500 stands for zero in the data rows.
Here is a table of points, one per row:
[477 428 451 414 551 601 511 591 623 510 729 668 665 754 479 616 301 394 431
 362 470 594 723 489 477 435 535 374 358 383 420 627 574 500 543 687 505 469
 471 531 556 413 509 462 523 365 448 398]
[466 518 494 529 489 492 444 434 298 476 331 496 515 413 539 630 727 575 550
 485 661 519 525 375 494 530 383 448 389 442 505 347 415 427 402 402 483 581
 645 517 515 466 455 501 552 651 649 659]
[393 546 562 502 473 507 414 406 269 424 265 501 413 319 486 499 767 729 622
 536 410 402 521 617 565 586 572 647 553 597 501 195 434 453 463 503 452 425
 506 596 640 551 519 493 486 408 452 455]
[683 586 599 510 501 495 430 445 239 517 800 631 744 596 368 482 339 564 499
 427 311 383 437 389 524 529 499 517 532 484 475 537 561 448 439 508 567 529
 602 580 649 427 470 436 524 376 512 426]
[576 505 551 489 526 413 466 309 335 361 558 572 566 600 596 565 400 305 408
 433 372 416 320 621 541 525 626 635 620 584 449 454 446 437 471 424 596 596
 516 409 438 496 448 527 489 615 519 528]
[547 487 490 627 579 404 476 325 464 410 590 447 514 651 708 555 466 319 352
 434 386 440 299 617 498 488 615 549 617 578 455 592 410 478 484 435 504 579
 498 428 295 472 469 495 490 618 566 636]
[638 523 585 541 517 481 457 365 420 458 381 444 444 425 511 476 580 620 550
 533 368 454 380 551 527 525 589 636 646 566 644 507 593 576 494 349 434 392
 434 568 481 537 398 456 421 430 444 433]
[552 470 433 675 640 484 514 356 676 404 648 411 428 708 630 450 430 226 314
 445 461 472 210 519 427 430 594 469 661 632 430 726 520 568 552 604 595 625
 356 404 288 536 595 592 491 502 408 452]
[403 509 489 469 358 492 585 589 461 544 681 628 527 385 575 519 535 491 507
 524 698 549 499 376 526 487 350 552 464 461 488 287 336 403 413 271 592 543
 512 519 495 612 446 493 511 651 587 601]
[463 479 427 566 520 435 476 371 361 413 282 413 416 445 554 488 707 570 500
 484 324 457 365 657 566 547 618 691 690 656 502 538 494 475 497 474 469 429
 449 425 438 609 549 548 460 499 454 470]
[488 491 446 692 696 448 479 379 537 427 826 559 579 737 567 458 251 286 374
 409 725 577 356 408 417 402 439 380 459 460 458 651 585 532 534 561 614 580
 477 396 374 462 479 552 604 660 506 507]
[525 539 559 618 584 510 375 402 337 390 458 443 510 496 414 505 545 625 516
 439 357 469 429 621 538 518 652 536 490 498 627 707 686 625 502 489 447 403
 494 521 441 417 412 428 482 406 497 436]
[466 447 429 459 483 495 565 581 723 605 580 581 611 637 593 588 353 329 434
 428 719 553 476 387 438 461 396 388 450 425 487 537 481 481 480 439 565 632
 491 442 354 436 442 455 484 571 588 712]
[531 546 606 435 501 476 367 332 225 444 368 628 573 462 464 601 489 565 556
 439 340 400 598 642 572 567 578 585 475 520 474 248 399 422 385 487 466 529
 588 517 560 420 466 487 583 567 596 574]
[606 570 572 564 396 416 567 367 393 367 592 641 561 507 661 518 512 460 458
 566 412 451 340 452 519 514 469 600 668 582 554 502 413 439 465 362 542 512
 462 589 483 615 394 461 376 440 451 497]
[457 557 604 446 492 521 362 433 211 503 254 578 432 313 438 526 665 743 637
 503 400 473 761 611 525 553 501 481 347 471 470 137 444 408 361 550 476 525
 620 582 621 465 510 529 576 523 603 557]
[414 489 451 328 467 578 557 783 654 675 307 408 420 382 374 500 694 676 628
 426 449 650 904 438 492 510 429 420 363 385 459 383 445 435 508 635 450 420
 531 508 645 511 603 553 499 411 489 413]
[391 528 461 502 347 459 658 704 692 512 343 427 324 374 679 398 627 380 520
 708 610 614 544 481 464 501 364 512 546 562 598 408 494 598 549 351 432 418
 379 546 416 704 536 501 348 459 410 497]
[538 599 516 588 435 404 590 434 483 447 437 427 341 467 693 480 713 408 432
 587 495 482 313 579 514 496 501 597 692 650 603 514 487 542 489 328 456 457
 388 556 340 653 483 449 376 444 412 445]
[680 560 621 530 458 453 446 434 339 401 712 676 640 511 405 542 386 526 524
 483 376 432 403 462 561 536 435 526 582 491 507 447 490 412 431 436 555 501
 588 648 635 470 393 461 501 436 511 461]
[549 436 406 474 624 596 490 638 824 601 660 367 423 669 373 336 248 376 452
 447 522 574 589 459 376 408 525 277 376 418 436 807 691 632 654 773 513 531
 459 383 370 388 638 617 669 496 453 440]
[660 526 449 611 590 463 517 380 630 465 646 354 355 678 549 386 470 276 353
 492 535 453 210 529 432 439 627 473 655 589 568 822 631 652 598 557 492 519
 400 452 278 490 517 492 490 479 405 450]
[434 518 472 639 512 389 525 375 401 468 334 396 373 394 628 507 802 478 458
 533 423 479 360 644 598 565 589 636 620 612 502 425 383 464 530 403 468 452
 415 484 450 671 549 492 396 481 436 482]
[380 448 418 479 395 530 644 782 894 576 381 356 403 466 566 421 569 453 507
 479 710 596 582 390 441 425 406 412 435 449 441 542 401 470 454 321 636 668
 494 409 378 573 471 517 545 703 550 580]
[590 469 455 633 661 445 397 349 531 443 596 402 548 731 568 510 359 299 346
 377 407 414 297 611 484 456 687 454 543 532 428 766 558 519 536 582 617 634
 468 373 362 427 568 588 599 544 431 443]
[602 597 569 556 473 425 553 391 383 427 747 548 621 542 580 530 442 450 411
 605 408 436 286 399 515 477 432 595 679 615 536 478 461 446 493 361 590 495
 487 543 487 579 448 450 401 494 439 452]
[610 490 553 547 665 530 350 355 473 509 810 587 694 677 327 466 187 497 448
 353 348 419 414 453 443 478 565 394 520 457 488 697 614 539 508 739 571 534
 582 464 620 329 536 524 615 429 484 413]
[624 546 631 495 453 450 381 397 323 428 647 699 631 489 351 548 403 691 556
 430 344 426 550 436 511 518 462 526 518 538 496 480 483 426 442 517 550 512
 624 576 700 431 426 462 512 422 555 427]
[376 499 440 471 356 514 709 713 737 566 324 387 339 394 637 456 673 513 532
 615 508 648 713 483 492 499 409 510 483 532 509 473 438 490 573 501 407 412
 369 491 503 682 560 498 327 422 393 456]
[641 465 486 711 679 475 537 285 607 460 555 335 445 606 537 375 367 447 431
 528 501 490 204 469 449 442 527 470 706 599 486 826 574 581 643 642 531 490
 477 571 342 445 456 480 414 450 433 453]
[438 442 461 379 486 555 536 740 729 719 399 488 495 455 346 451 301 522 631
 659 476 649 868 422 458 476 443 392 390 380 447 524 542 529 581 617 417 428
 508 511 679 483 532 525 475 386 489 427]
[393 538 507 469 367 554 546 650 418 494 230 542 460 359 630 644 802 591 539
 528 594 577 764 461 503 539 348 479 408 459 493 220 392 464 479 487 402 412
 503 563 579 600 578 529 452 451 458 470]
[451 441 407 547 537 537 532 652 848 713 539 340 416 544 399 367 242 426 483
 681 502 629 674 439 451 454 473 379 447 425 529 717 637 656 675 541 449 476
 430 508 558 473 519 447 504 405 400 439]
[395 551 467 415 365 452 578 621 651 569 310 431 357 364 646 496 788 570 534
 584 715 589 570 473 456 493 365 492 470 534 495 276 309 428 414 341 493 567
 524 520 390 617 459 454 397 620 567 715]
[526 472 518 575 517 408 527 428 287 382 745 659 639 462 523 545 482 516 458
 504 695 574 543 356 500 503 337 524 411 437 514 446 412 433 488 467 525 446
 540 506 488 543 445 461 543 702 575 592]
[356 492 438 505 429 510 678 577 644 496 767 537 434 541 631 446 482 254 383
 517 786 536 351 412 457 462 359 465 477 498 489 487 411 446 467 273 571 646
 482 436 371 640 496 534 493 723 528 601]
[450 477 470 398 406 573 571 715 670 536 619 637 662 595 559 532 464 414 437
 449 693 477 455 390 441 467 362 425 364 421 480 405 445 435 454 459 599 607
 522 443 412 463 444 452 502 608 634 729]
[386 509 474 523 553 502 405 404 248 427 373 439 477 362 381 505 451 621 664
 554 293 397 465 643 587 560 646 665 617 617 499 417 457 439 466 497 492 465
 536 510 546 524 583 552 511 479 467 396]
[440 553 490 640 424 432 575 411 510 408 518 537 408 505 777 490 595 304 391
 564 473 495 289 568 499 530 485 636 676 669 497 370 332 476 487 329 531 529
 403 529 327 716 549 515 388 489 409 492]
[448 434 483 505 603 587 425 454 439 422 449 433 471 509 276 420 213 528 577
 570 346 396 475 657 592 527 723 572 558 481 470 602 598 553 576 696 433 441
 490 434 622 430 564 574 542 401 505 391]
[632 489 523 588 578 451 494 348 517 430 527 442 464 535 548 539 573 435 434
 476 440 411 382 618 559 498 589 507 506 507 673 696 683 609 513 428 429 419
 458 515 405 492 411 455 433 461 448 411]
[496 445 470 424 555 598 476 642 623 593 529 586 615 683 475 611 353 429 474
 384 694 492 536 379 409 442 446 324 341 358 409 574 500 473 446 609 525 593
 582 446 498 322 493 512 610 565 645 644]
[457 539 549 471 521 496 453 400 259 431 352 510 512 388 506 616 805 672 564
 479 647 470 559 494 515 505 389 484 370 423 471 362 487 415 424 449 478 543
 611 483 529 452 472 474 519 610 638 645]
[455 490 514 331 424 615 442 460 293 504 645 677 662 379 420 553 408 654 574
 437 606 565 756 399 514 543 388 468 374 394 529 321 423 405 366 483 591 536
 636 490 657 486 549 556 557 476 546 472]
[705 511 593 496 550 523 417 389 391 449 692 678 728 623 434 561 316 488 475
 395 338 375 416 390 517 506 540 513 583 527 448 599 519 510 529 630 466 462
 518 567 664 389 461 418 476 452 500 430]
[615 508 586 438 535 542 330 399 316 448 386 519 519 437 367 489 539 660 603
 466 355 470 577 661 583 572 595 531 441 470 606 492 643 550 439 565 423 396
 553 587 589 350 445 447 570 405 480 442]
[568 501 549 581 544 407 429 345 363 409 555 564 574 632 566 563 350 409 405
 402 330 398 311 671 554 486 675 604 619 580 440 501 410 465 456 463 548 617
 470 420 403 471 459 492 579 576 540 526]
[530 588 588 490 369 426 523 467 266 437 595 598 512 372 593 509 623 575 522
 551 358 478 447 459 519 556 417 628 619 605 500 276 353 433 423 367 548 509
 512 678 545 628 483 452 360 466 468 495]
[433 534 528 385 368 555 503 656 446 621 577 658 547 365 418 508 508 581 604
 488 687 468 616 439 518 528 383 446 358 381 485 209 408 396 369 482 529 534
 572 537 575 450 476 481 598 608 646 660]
Along one direction, these points spread out more than along any other. Take the direction at right angles to it along which they spread out most. Then take the direction at right angles to both along which they spread out most. Go by this last direction. How far along it is each point below, from 0 to 99? 50 is the average, and the first point above lies past it. One standard deviation of the points above along it is 16.
[525 454 433 419 473 520 567 588 625 715 479 406 533 429 400 470 588 616 572
 493 765 490 454 438 430 487 421 396 418 407 528 551 522 540 592 474 424 424
 520 374 445 444 453 472 569 652 662 637] 50
[374 471 534 491 473 486 448 412 297 419 265 419 448 338 476 478 692 667 573
 526 321 413 423 647 615 571 624 685 608 598 487 331 384 451 462 522 447 437
 512 509 559 558 554 558 527 544 503 477] 45
[471 435 455 426 447 503 594 758 829 640 346 331 429 520 500 591 770 440 437
 449 775 620 478 408 428 442 421 407 390 425 517 570 594 611 616 517 411 427
 413 488 447 570 577 570 449 454 396 436] 35
[540 549 579 475 503 504 383 428 245 379 341 526 521 395 458 523 573 671 587
 505 399 455 507 638 576 571 586 584 490 480 624 466 612 555 442 486 412 403
 517 583 580 448 451 429 479 398 484 458] 59
[516 451 484 406 592 600 444 627 707 710 475 475 523 526 260 374 186 587 540
 506 507 561 800 448 441 445 546 314 345 402 458 692 676 635 593 734 452 482
 521 504 645 317 564 531 577 361 471 406] 79
[476 434 453 514 484 542 667 598 605 496 476 449 377 494 488 393 355 397 533
 684 756 601 530 343 415 463 391 417 428 443 483 463 460 470 504 395 564 654
 526 469 363 491 447 438 497 670 615 782] 41
[496 460 443 492 552 478 488 405 332 411 428 405 455 439 417 433 433 536 562
 621 352 396 404 630 606 587 701 710 658 626 473 513 462 470 470 532 546 460
 489 433 528 518 525 503 537 499 417 418] 49
[424 495 496 305 474 617 442 700 589 665 302 501 413 375 306 455 518 716 683
 498 602 597 821 416 471 495 396 350 259 381 495 428 647 558 542 645 406 402
 550 475 601 413 598 589 622 465 541 438] 71
[441 433 421 391 519 545 558 701 838 664 447 424 476 593 514 614 581 456 432
 376 726 550 534 343 413 439 443 352 339 385 505 679 662 603 619 640 430 459
 458 463 589 458 563 555 510 372 441 400] 52
[373 500 451 554 494 455 531 469 490 331 423 415 370 415 484 388 414 461 524
 671 369 466 368 746 616 555 715 684 669 591 481 519 462 497 531 537 443 448
 474 527 594 551 500 487 406 393 434 457] 40
[424 468 452 397 380 524 638 705 766 664 353 415 461 504 584 622 817 483 435
 428 388 581 724 505 507 481 424 451 432 457 492 448 444 494 580 452 475 421
 389 423 519 586 569 540 464 499 403 441] 39
[504 465 461 372 562 621 460 645 714 687 516 448 488 535 265 383 268 549 562
 547 461 598 795 441 423 471 494 325 299 374 484 685 672 625 603 694 465 467
 499 539 637 331 537 499 610 355 507 422] 76
